A state moves one step at a time under one of 4 hidden systems, and each row is a state written as 32 numbers. Each run below is a few steps of one system.
(in the rows, 128 means zero)
trace 1, J194, 5 rows:
[[123 118 137 186 167 121  56 113 113 141 149 126 165 147 104 102 181 103
  113  50 147 162 142  79 132 161 175 131 151  94 129 134]
 [126 130 138 184 169 117  52 118 113 140 153 128 165 152 106 121 179 113
  116  49 152 158 152  85 137 117 185 145 151 106 133 136]
 [125 139 144 176 176 108  52 125 114 145 164 126 153 146 112 138 173 116
  117  60 157 150 157  98 137  78 185 161 148 112 129 139]
 [127 152 140 159 173 107  68 129 107 134 166 140 146 146 123 157 164 124
  119  88 152 149 161 117 147  39 188 165 144 115 131 146]
 [129 160 140 143 156 106  85 123 111 136 170 146 140 138 129 175 145 130
  130 117 151 139 162 142 150  16 172 169 131 119 130 147]]
trace 2, J172 (5 x 32):
[[130 163 139 131 187 114 104 142 121 133 120 114 136 173 124 174 118 131
  101 118 132  88 134 120 126  24 159 168 155 133 124 128]
 [129 157 139 145 195 117  88 139 110 136 135 112 137 173 114 169 128 126
   93  94 138  98 136 113 126  39 165 168 150 126 126 134]
 [128 151 136 165 194 112  68 136 115 137 144 123 148 168 116 160 146 123
  103  78 147 113 144 100 125  55 177 168 155 117 124 138]
 [122 142 140 169 182 115  55 128 114 134 157 125 153 158 112 149 163 115
  112  66 154 142 151  97 136  72 182 162 150 112 129 138]
 [125 133 147 176 165 117  55 119 111 137 172 137 156 142 109 134 176 116
  119  60 160 158 161  99 144  84 190 151 144 108 128 144]]
trace 3, J448:
[[133 105 119  90  86 143 194 132 144 117  84 118 104 105 139 109  91 134
  139 180 104 108  97 148 112 199  69  97 113 143 128 111]
 [130 113 114  85  68 140 196 127 143 121 106 134 101  89 151 111  95 144
  147 195 111 129 109 168 129 187  73  89 102 151 131 120]
 [133 108 122  75  58 135 191 127 138 121 132 156  95  79 155 125 102 138
  164 193 113 145 121 174 135 159  77  98  90 141 129 131]
 [131 117 132  86  54 130 176 123 127 123 141 167 102  72 157 127 113 144
  168 200 123 159 134 181 149 126  85 105  88 145 132 135]
 [135 118 134  97  59 125 155 111 128 131 157 175 113  67 154 141 130 151
  170 187 129 173 155 186 159  98  98 114  86 141 133 139]]
trace 4, J324 (5 x 32):
[[130 119 136 104  72 124 143 108 125 128 166 183 121  75 150 137 144 140
  167 169 139 179 158 171 159  97 117 121  90 129 136 145]
 [135 116 132  96  65 125 156 111 125 130 156 177 114  72 155 136 133 146
  159 173 128 171 150 178 156 102 101 120  91 132 129 142]
 [132 117 127  94  62 127 167 117 127 125 147 170 107  75 157 138 117 147
  166 187 130 158 143 178 152 109  94 114  91 142 130 136]
 [132 122 130  83  65 128 180 119 132 120 133 161 101  80 162 135 113 149
  163 200 121 147 134 178 142 116  81 111  91 143 134 135]
 [132 118 124  76  69 135 181 129 137 124 123 152  99  80 154 135  95 145
  163 204 117 135 119 181 136 117  81 110  95 148 131 126]]

Which system made each run below?
trace 5, 3 rows:
[[121 106 140 182 137 124  67 110 121 138 159 126 164 125 112  81 181 106
  130  55 143 174 137  81 137 195 164 113 136  98 128 136]
 [124 118 135 185 151 120  54 110 114 137 164 129 164 133 108  99 186 102
  123  51 146 173 152  80 138 161 175 130 144  98 125 139]
 [124 122 139 183 156 118  54 118 109 136 167 137 161 136 108 121 187 107
  121  58 153 165 158  88 142 122 185 139 147 101 128 142]]
 => J194
trace 6:
[[132 155 133  99 136 115 144 132 119 130 126 150 111 131 149 187 106 150
  126 172 130 107 141 168 139  23 124 157 117 139 131 130]
 [133 158 130 103 141 115 144 139 127 130 127 144 109 132 150 184 101 148
  120 177 129 102 133 168 138  22 122 157 118 144 126 131]
 [132 158 129  99 141 123 147 137 126 129 121 145 110 134 148 188  97 155
  122 173 127 103 139 169 134  21 123 161 122 146 125 127]]
 => J324
trace 7 (3 x 32):
[[120 100 127 182 144 135  78 116 125 128 144 107 165 141 108  79 174 100
  119  52 137 152 121  71 122 215 159 111 147 101 125 127]
 [121 114 131 186 164 122  59 115 120 133 149 108 168 151 105  98 182 102
  115  49 148 150 132  69 129 180 168 125 157  99 128 129]
 [123 125 135 192 180 119  58 113 114 140 148 119 165 154 106 123 181 107
  113  42 147 149 147  75 130 132 186 139 155  95 126 132]]
 => J194
trace 8, 3 rows:
[[125 159 135 119 155 115 119 138 118 132 133 136 123 143 140 191 113 145
  115 150 137 111 149 153 139  12 145 167 129 137 129 138]
 [132 166 131 114 155 111 121 133 118 129 135 140 120 141 144 188 114 142
  113 148 138 106 145 151 142  12 146 164 127 132 128 132]
 [125 160 133 115 150 113 120 138 124 132 141 142 122 140 141 185 114 142
  121 152 140 115 150 164 137  15 144 161 128 134 129 134]]
 => J324
trace 9, 3 rows:
[[130 110 136 102  60 125 153 108 124 127 165 173 112  74 154 131 138 140
  169 175 132 175 147 170 156 124 107 112  89 133 133 140]
 [131 109 134  88  50 129 161 116 129 123 149 175 103  69 151 125 127 144
  165 185 128 167 145 171 149 130  98 109  88 136 134 134]
 [128 114 123  88  60 133 174 122 132 125 137 163 106  77 157 124 107 140
  166 190 122 153 132 176 143 138  84 108  89 141 132 132]]
 => J324
trace 10:
[[130 103 123  97  64 137 179 123 142 125 121 145 106  81 144 104 113 136
  162 178 112 145 118 159 132 197  86  84 101 139 129 124]
 [129 109 118  97  75 140 180 123 145 120 111 136 105  89 143 102 106 138
  151 179 114 133 110 156 130 198  79  86 101 136 130 119]
 [129 108 116  98  77 144 184 126 145 122 100 122 107 101 137 106  99 134
  143 172 106 117 101 146 117 200  76  93 105 141 127 113]]
 => J324
trace 11, 3 rows:
[[129 124 120 143 163 139 137 145 137 121  79  77 137 170 103 105 113 116
   96 100 113  81  90  84  93 201 115 120 162 123 120 113]
 [128 119 118 153 168 138 124 137 136 124  87  80 138 166 102  97 124 112
   99  88 115  90  98  75 100 198 132 120 162 122 124 111]
 [121 117 124 161 161 134 111 132 134 124 103  81 147 161  99  88 131 110
  104  80 116 100 105  76  99 207 135 116 157 115 123 114]]
 => J172
trace 12 (3 x 32):
[[133 137 121 123 169 141 153 150 145 125  72  78 121 177 115 125  82 122
   92 125 104  58  87 102  91 147 112 132 155 147 122 111]
 [128 136 120 137 183 133 133 151 136 128  79  72 134 188 110 125 100 122
   93 105 107  62  94  84  92 152 125 132 161 131 123 106]
 [125 133 123 156 194 133 116 146 136 129  89  76 138 190 102 117 118 111
   88  81 120  76 100  78  95 154 142 136 164 127 121 110]]
 => J172
